The same turns and mirrors carry the whole set onto itself and the rows of a family onto each other. Which other rows belong to the same family as each row named below? List them in the order they appear above.
These 32 rows form 4 families of 8 rows each.
Femez: [ 1.01 -1.51 -1.87 -1.41  2.47  2.40 -0.97  0.77  1.22 -1.65  0.35  0.77
 -1.92 -2.41 -0.92 -2.23  1.38 -0.49 -3.06  1.26 -2.61  1.73 -4.96 -0.77
 -2.00 -0.42 -1.27 -2.87  0.00  2.04  0.78  3.52]
lezi: [-0.65 -0.63  0.66  0.86  1.16  0.70 -0.31  1.21 -0.43 -1.55 -2.86 -0.66
  1.07  3.14 -0.78  2.30 -1.90  1.88  0.58  3.08 -2.09  0.96  2.89  1.90
  5.50 -0.65 -0.95 -5.92 -2.82  2.89  1.39 -1.78]
mobe: [ 3.75  1.14 -3.15  0.34  2.45  1.62 -0.61  0.91  0.28 -0.58 -0.58  1.64
 -1.07 -3.13  0.24 -0.41  1.14  0.80 -3.95  1.91 -4.11  2.62 -3.02 -1.97
 -0.24 -0.94 -1.49 -2.45 -1.83  1.49  0.55  3.85]
Difib: [ 1.70 -1.06 -2.37 -1.16  2.46  1.76 -1.78  1.54  1.12 -2.72 -0.28  0.69
 -1.65 -0.83  0.22 -1.74  1.96 -0.40 -1.99  1.14 -3.05  2.40 -5.32 -1.33
 -2.50  0.21 -1.23 -2.86  0.74  2.48  1.39  2.11]
Bop: [ 3.22  0.65 -2.76 -0.87  3.45  0.38 -1.77  2.90  0.72  0.05  2.14  2.17
 -2.63 -1.23  0.71  0.68  1.33  0.66 -1.70  0.86 -2.54  3.39 -1.85 -4.29
 -2.07 -0.47 -1.98 -0.69 -1.96  0.70  1.12  2.36]
kezev: [-0.95 -0.97  0.82  0.12  1.81 -0.23 -1.16  2.61 -0.14 -1.25 -1.15 -0.30
  0.13  4.60 -0.33  3.02 -1.74  1.89  2.10  2.47 -1.06  1.49  3.65  0.27
  4.30 -0.28 -1.33 -4.68 -2.77  2.39  1.79 -2.88]
mapa: [ 1.00 -1.93  0.46 -0.76  2.96 -0.17 -1.82  4.50 -0.24 -1.28  3.46  1.46
 -2.67 -0.58 -0.28 -0.08  0.41 -1.19 -1.41 -0.40 -4.03  2.60 -3.36 -3.10
 -2.69 -1.15 -1.54 -2.21 -0.10  1.87  2.17  2.94]
bam: [ 0.16 -2.28  2.09  0.59  1.63  3.81 -0.21 -0.88 -0.33 -0.28 -2.22 -1.33
  0.69  2.35 -1.46  0.98 -1.73  1.49  1.57  2.50 -2.06 -0.72  3.01  0.98
  4.79 -0.09 -1.35 -4.67 -5.14  1.51  3.01 -0.58]
ketiv: [-1.66 -1.39  1.41  0.02  1.54  1.37  0.56  0.83 -0.12  0.01 -1.17 -0.54
  0.10  1.48 -2.18  1.89 -2.74  1.80  0.01  2.98 -1.04  0.48  3.85  2.09
  5.78 -1.21 -1.22 -5.32 -3.90  2.13  0.57 -0.42]
dekub: [-2.04 -1.78  1.51 -0.82  2.15  0.32 -0.38  2.15  0.10  0.37  0.60 -0.18
 -0.87  2.99 -1.74  2.71 -2.63  1.69  1.52  2.30  0.01  1.00  4.49  0.35
  4.57 -0.87 -1.48 -4.21 -3.96  1.51  0.98 -1.65]
fad: [ 0.43 -2.01 -1.45 -2.45  3.10  2.01 -1.25  1.60  1.50 -0.95  2.10  1.03
 -2.99 -2.00 -1.12 -1.86  1.18 -0.49 -2.10  0.72 -1.52  1.93 -4.02 -1.94
 -2.77 -0.25 -1.45 -1.88 -0.36  1.45  0.89  3.25]
borop: [ 2.64  0.37 -2.25 -0.82  3.14  1.56 -0.49  1.63  0.72  0.82  1.90  1.92
 -2.53 -3.45 -0.52 -0.06  0.56  0.57 -3.43  1.21 -2.59  2.63 -1.77 -3.04
 -0.83 -1.17 -1.91 -1.26 -2.65  0.56  0.26  4.22]
vogo: [ 0.16 -2.44  2.01 -0.03  2.30  2.66 -1.30  0.72 -0.13 -0.40 -0.87 -1.13
  0.11  4.43 -0.50  1.96 -1.34  1.46  3.34  1.83 -1.34  0.08  3.34 -0.67
  3.46  0.48 -1.56 -3.49 -4.81  1.22  3.65 -2.22]
dosiz: [-1.55 -1.89  2.41  1.77  1.45  3.84 -1.21  1.48  1.88  1.38  0.94  1.01
 -0.39  1.21 -1.89  3.79 -2.37  0.75  1.74  1.88  0.83  2.24  2.49 -1.67
  3.77 -0.18 -2.66 -4.57 -4.92  1.54  3.76 -1.33]
divu: [ 2.27 -0.62 -1.43 -1.47  1.85  0.49 -1.45  4.51  2.49 -2.00  0.08  1.22
 -1.84 -1.12  0.22 -0.29  0.19 -0.17 -0.62 -1.68 -2.15  2.17 -3.04 -1.28
 -2.22 -1.77 -3.39 -2.22  0.59  2.68  1.60  4.88]
nezi: [-1.93 -1.27  0.99  1.80  1.92  1.48 -2.07  1.56  0.69  1.48 -0.97 -0.77
 -0.24  3.14  0.84  1.28 -2.51  0.82  2.98  3.34 -1.77  0.81  3.98 -0.50
  5.27 -0.58  1.11 -3.26 -2.53  1.91  3.66 -0.34]
ker: [-0.96 -1.66  2.28  2.72  0.74  4.66 -0.45  0.07  1.58  0.95 -0.96  0.64
  0.65 -0.21 -2.15  2.98 -2.47  0.75  0.24  2.68 -0.29  1.71  1.69  0.11
  5.04 -0.50 -2.33 -5.82 -4.84  2.18  3.47 -0.19]
vunu: [-0.46 -2.92  2.58 -0.25  2.30  3.49 -0.47 -0.04  0.07  0.59 -0.36 -1.13
 -0.26  2.75 -1.62  1.46 -2.00  1.40  2.49  2.10 -0.95 -0.53  3.80 -0.09
  4.09 -0.05 -1.57 -3.58 -5.53  0.81  3.06 -0.89]
moz: [ 4.26  1.43 -3.59  0.31  2.74  0.51 -1.85  2.33  0.22 -1.46 -0.42  1.70
 -1.30 -0.84  1.41  0.39  1.81  0.80 -2.29  1.32 -4.06  3.55 -3.03 -3.42
 -1.41 -0.34 -1.53 -1.93 -1.09  1.58  1.44  1.95]
zazuv: [ 2.59 -0.44 -1.63 -1.17  1.56  0.66 -1.33  4.12  2.36 -2.38 -0.71  0.96
 -1.45 -1.31  0.23 -0.48  0.27 -0.10 -0.99 -1.52 -2.76  2.11 -3.33 -0.68
 -1.85 -1.71 -3.35 -2.60  0.71  2.98  1.53  5.03]
kem: [ 0.87 -1.92  1.66  0.95  1.65  3.10 -1.14 -0.09 -0.47 -1.20 -2.64 -1.44
  0.99  4.03 -0.37  1.52 -1.11  1.58  2.58  2.40 -2.46 -0.17  2.66  0.39
  4.16  0.44 -1.35 -4.59 -4.35  1.97  3.76 -1.95]
tib: [ 2.29 -0.68 -1.24 -1.43  1.59  0.98 -0.91  3.73  2.30 -1.90 -0.36  0.98
 -1.52 -2.02 -0.27 -0.68  0.01 -0.11 -1.42 -1.50 -2.53  1.89 -3.27 -0.48
 -1.62 -1.92 -3.20 -2.68  0.43  2.75  1.26  5.68]
tisev: [-1.95 -1.45  1.15  2.14  1.80  2.12 -1.57  0.86  0.65  1.54 -1.57 -0.94
  0.04  2.23  0.39  0.71 -2.66  0.82  2.14  3.57 -2.10  0.55  3.81  0.29
  5.88 -0.91  1.23 -3.79 -2.66  2.03  3.37  0.51]
gol: [ 1.69 -1.29  0.06  0.53  1.95  0.96 -0.90  2.76 -0.67 -2.01  0.64  0.82
 -1.38 -2.28 -0.66 -1.04  0.34 -1.04 -3.46  0.59 -5.79  1.82 -4.60 -0.76
 -1.10 -1.55 -1.15 -3.92  0.05  2.74  1.86  4.35]
Keza: [-2.18 -1.61  1.24  1.63  1.90  1.87 -1.61  1.25  0.76  1.92 -0.75 -0.84
 -0.48  2.45  0.31  1.01 -2.89  0.78  2.51  3.43 -1.62  0.63  4.17 -0.24
  5.55 -0.79  1.12 -3.43 -2.88  1.81  3.34  0.28]
tama: [-0.37 -1.08  1.61  2.73  1.12  3.06 -2.09  1.96  1.47 -0.27 -0.73  0.77
  0.63  3.11 -0.30  4.17 -1.47  0.92  2.56  1.95 -0.20  2.91  1.58 -1.88
  3.48  0.52 -2.47 -4.91 -3.81  2.25  4.65 -2.89]
bora: [ 1.09 -1.50 -1.91 -2.04  2.99  1.18 -2.21  2.28  1.33 -1.89  1.45  1.01
 -2.56 -0.37  0.03 -1.26  1.81 -0.55 -1.10  0.55 -1.85  2.63 -4.49 -2.49
 -3.27  0.23 -1.39 -1.80  0.33  1.80  1.41  1.85]
Diso: [-1.67 -1.16  0.91  2.23  1.67  1.65 -1.81  1.18  0.59  1.17 -1.84 -0.93
  0.16  2.91  0.98  0.99 -2.53  0.84  2.48  3.48 -2.31  0.78  3.64  0.10
  5.75 -0.59  1.24 -3.79 -2.45  2.14  3.64 -0.20]
subu: [ 1.97 -0.79 -1.12 -1.75  1.95  0.67 -1.08  4.14  2.45 -1.50  0.35  1.23
 -2.02 -1.81 -0.37 -0.55 -0.12 -0.12 -0.99 -1.79 -2.06  2.00 -2.88 -0.94
 -1.99 -1.91 -3.43 -2.24  0.10  2.50  1.29  5.59]
romu: [ 0.07 -0.77  1.45  3.62  0.31  4.06 -1.40  0.48  1.18 -0.71 -2.63  0.46
  1.56  1.66 -0.75  3.33 -1.55  0.89  1.00  2.76 -1.35  2.22  0.78 -0.12
  4.78  0.17 -2.22 -6.27 -3.69  2.88  4.30 -1.70]
risu: [ 2.05 -0.99 -0.34  0.49  2.31 -0.25 -2.02  4.06 -0.63 -2.64  1.12  0.87
 -1.57 -0.15  0.55 -0.16  1.10 -0.98 -1.83  0.14 -5.54  2.70 -4.55 -2.19
 -2.18 -0.94 -1.11 -3.26  0.75  2.85  2.57  2.56]
Lup: [ 0.62 -2.07  0.80 -0.65  2.66  0.85 -0.59  3.29 -0.28 -0.45  3.11  1.18
 -2.63 -2.75 -1.57 -0.81 -0.24 -1.20 -2.98  0.09 -4.24  1.78 -3.43 -1.75
 -1.66 -1.74 -1.37 -2.89 -0.81  1.95  1.49  4.80]

Same family as zazuv: divu, nezi, tib, tisev, Keza, Diso, subu
Same family as vogo: Femez, Difib, bam, fad, vunu, kem, bora
Same family as lezi: kezev, mapa, ketiv, dekub, gol, risu, Lup

The same turns and mirrors carry the whole set onto itself and the rows of a family onto each other. Which other rows belong to the same family as each row named below? List them in the order they appear above.
These 32 rows form 4 families of 8 rows each.
sekep: [-0.33  0.07 -0.29 -1.74  0.29 -1.05 -0.54  4.35  2.42  2.76 -0.80  0.89
 -0.89 -1.30 -0.56 -0.95  2.75 -2.28]
Loni: [ 0.00 -0.42  1.85 -1.01  3.12 -2.33 -1.57  3.64 -2.64  1.07 -1.00 -1.20
 -2.09  0.21 -0.25 -0.28  1.05 -1.79]
Dila: [ 1.59  1.91  1.29 -0.38  1.08 -0.75 -1.91  3.23 -1.71  1.61  2.23  0.79
 -1.56 -1.40 -0.55  3.36  0.34 -2.51]
Gigaf: [ 0.03  0.81  0.77 -1.68  1.35 -1.32 -0.90  4.54  2.69  1.75  0.52  0.26
 -0.99 -0.13  0.12 -0.62  1.14 -3.06]
puv: [ 0.25  0.95 -0.02 -1.15  0.67 -1.46 -0.31  4.53  2.57  2.24 -0.08  0.01
 -1.29 -0.19 -0.26  0.04  2.50 -2.37]
ret: [ 0.95  1.40  1.60  2.89 -1.08  0.03  0.86 -2.54 -0.03 -1.31  0.60 -0.04
 -0.99  0.45  0.08  0.18 -3.12  2.24]
rig: [-0.67 -1.33  1.65 -1.55  2.67 -1.89 -1.67  3.46 -2.85  1.61 -1.78 -0.43
 -1.84 -0.88 -0.57 -0.97  1.25 -1.61]
Tov: [-0.63 -1.29 -1.86  1.21 -0.38  3.29  1.91 -2.19 -1.34  0.02  1.23 -0.13
 -0.22  3.27  0.07  0.84 -1.43  2.72]
toku: [ 0.04 -1.43 -2.10  0.30 -1.27  0.44  0.47 -2.02  1.55  0.53  2.09 -0.41
  0.16  0.03 -0.20  1.16 -4.87  2.55]
ziz: [ 0.59  1.09 -0.01  3.23 -2.52  0.16  1.69 -2.87 -0.34 -0.22 -1.03  0.08
 -0.96 -0.56 -0.68  0.24 -0.78  3.15]
bagi: [ 1.12  1.54 -0.39  0.06 -0.20 -0.69 -0.94  2.98 -2.02  2.72  0.44  0.95
 -1.53 -2.13 -1.37  3.24  2.69 -1.67]
libuf: [ 0.22 -1.19 -3.08  0.99 -2.06  0.10  1.13 -2.02  1.54  0.97  1.43 -0.83
 -0.02  0.17 -0.64  1.66 -3.53  3.07]
Fosa: [ 0.81 -1.62  1.69 -2.53  0.05  0.53 -0.26  2.32 -0.27  0.96  0.65 -2.47
 -1.64  0.10 -0.53  1.53  3.39 -3.16]
Kis: [-0.57 -2.32 -2.38 -0.18 -1.59  0.96  0.36 -2.11  1.27  0.99  1.32  0.41
  0.40 -1.07 -0.30  0.31 -4.56  2.70]
rupum: [-0.47 -2.07 -3.40  0.40 -2.34  0.55  1.01 -2.27  1.26  1.43  0.77  0.00
  0.22 -0.93 -0.95  0.84 -3.13  3.18]
nadem: [-0.23 -0.14  2.23  1.58 -0.98  1.14  0.25 -2.75 -0.60 -0.92  0.05  1.51
 -0.26 -1.18  0.18 -1.59 -3.88  2.18]
Sal: [-1.00 -2.05 -2.20  0.90 -0.88  3.64  1.93 -2.32 -1.63  0.52  0.46  0.42
  0.02  2.39 -0.21  0.11 -0.97  3.02]
sevu: [ 0.84 -0.76 -1.64  1.81 -0.61  1.58  1.19 -0.70  0.15  2.28 -2.33  0.94
  2.89  1.73  0.10 -0.89 -2.39  3.52]
Kimas: [ 0.24 -2.27  1.29 -2.78 -0.22  0.90 -0.25  2.19 -0.43  1.54 -0.15 -1.80
 -1.44 -0.68 -0.87  0.94  3.77 -2.97]
Zadar: [ 0.10 -0.13  0.16 -1.26 -0.08  0.17 -1.64  2.62 -2.46  3.21 -0.05  2.45
 -0.82 -3.79 -1.45  1.55  2.00 -1.84]
Lazo: [-0.86 -1.68 -1.17  0.78 -0.01  3.80  1.30 -2.10 -1.50 -0.30  1.60  0.26
  0.08  3.01  0.39  0.08 -2.60  2.35]
Pasid: [ 0.45  0.27  1.76 -1.62  1.32  0.10 -2.49  3.01 -2.15  2.07  1.56  2.13
 -0.82 -2.98 -0.62  1.42 -0.44 -2.70]
Dof: [-0.56 -0.23  0.59 -2.32  1.10 -0.78 -1.02  4.47  2.47  2.35 -0.08  1.12
 -0.71 -1.26 -0.09 -1.50  1.38 -2.75]
suzof: [-0.38 -1.07  0.71 -1.00  2.08 -2.12 -1.22  3.35 -2.82  2.05 -2.25 -0.78
 -1.97 -0.81 -0.97 -0.59  2.64 -1.16]
zare: [ 1.38  0.17 -1.45  2.36 -0.28  1.18  1.29 -0.49  0.54  1.80 -1.64  0.17
  2.47  2.64  0.39  0.05 -2.65  3.41]
zes: [-0.46 -0.61  0.54  2.04 -2.34  1.02  0.96 -3.23 -0.81  0.24 -1.49  1.66
 -0.36 -2.14 -0.70 -1.52 -1.60  2.89]
bevar: [-1.34 -2.47 -1.38  0.40 -0.28  3.95  1.43 -2.32 -1.67  0.25  0.87  0.81
  0.29  2.19  0.14 -0.44 -2.05  2.64]
bef: [ 0.06 -2.72  2.10 -3.35  0.23  1.09 -0.93  2.24 -0.59  1.30  0.22 -1.43
 -1.29 -0.96 -0.43  0.35  2.78 -3.29]
suku: [ 0.15 -0.12  1.03 -0.37  2.36 -2.54 -1.02  3.68 -2.65  1.46 -1.55 -1.61
 -2.34  0.26 -0.74  0.31  2.35 -1.44]
zol: [ 0.65 -1.00 -0.67  1.26  0.11  1.86  0.72 -0.56  0.25  1.93 -1.81  1.29
  3.00  1.64  0.47 -1.39 -3.70  3.15]
moki: [ 1.35 -0.10 -0.54  1.75  0.45  1.34  0.72 -0.41  0.48  1.32 -1.08  0.46
  2.70  2.68  0.74 -0.58 -3.95  2.97]
san: [ 0.55 -1.93  2.49 -3.08  0.63  0.89 -0.89  2.40 -0.21  0.73  0.93 -2.07
 -1.47 -0.12 -0.17  0.95  2.26 -3.62]

Same family as Zadar: Dila, ret, ziz, bagi, nadem, Pasid, zes
Same family as puv: sekep, Gigaf, sevu, Dof, zare, zol, moki

The same turns and mirrors carry the whole set onto itself and the rows of a family onto each other. Which other rows belong to the same family as each row named below? List them in the order they appear above.
These 18 rows form 3 families of 6 rows each.
K: [ 2.65 -1.11  1.04  1.55 -1.03 -0.70  3.20  2.70 -1.08  1.28]
N: [-1.61 -0.77  2.77  0.96 -4.60 -0.15  1.03 -0.09 -0.79  1.30]
C: [ 2.08  1.58  1.29 -0.77  3.32 -0.35  0.93  0.66  2.24 -0.37]
T: [-0.14 -1.26  1.43 -1.81  3.15  0.77  2.90 -0.19 -2.87  0.31]
L: [-1.92 -0.90 -1.41 -2.51 -0.93 -0.96 -1.51  1.32 -2.84  0.48]
E: [ 1.34  3.50  2.95  1.17 -1.10 -0.20  0.46 -1.35  1.82  0.11]
B: [ 2.42  0.10  2.31 -0.91 -1.03 -1.16  1.00  3.40 -1.36  4.09]
D: [-1.56  3.18 -0.27 -2.32 -0.86 -1.59  0.77 -1.13 -2.21 -1.10]
R: [-1.08  0.18  0.66 -1.90 -0.69  2.74  0.38  4.64 -1.09 -0.33]
H: [ 0.52 -2.34  3.88 -0.50  1.84  0.79  0.91  0.59  1.20  2.16]
W: [-0.60  0.13 -1.10  0.60 -3.06  0.31 -1.69  2.91  0.28 -0.64]
G: [ 2.25 -0.57  1.96 -0.50  0.61 -3.59  1.79 -0.61  0.46  2.43]
P: [-0.34 -0.53  0.59  0.93  0.10  3.35 -1.76  2.91 -2.38  1.37]
J: [-3.27 -0.87  0.53  0.11 -2.20  0.91 -1.83 -1.55 -0.34 -0.91]
F: [ 0.79  0.88  2.03  2.31  0.49  0.17  2.90 -2.25  0.41 -1.65]
X: [-0.14  3.18 -1.43  0.07  1.11  0.34 -1.97 -0.93 -2.88 -0.49]
U: [-1.11  0.73  3.18 -3.09  2.87  1.33  0.30 -0.57 -1.47  1.52]
Z: [ 0.02 -0.13  0.96  2.82 -2.96 -0.71 -1.40 -1.30 -2.70  2.43]

Same family as G: C, L, H, W, J
Same family as T: K, P, F, X, Z

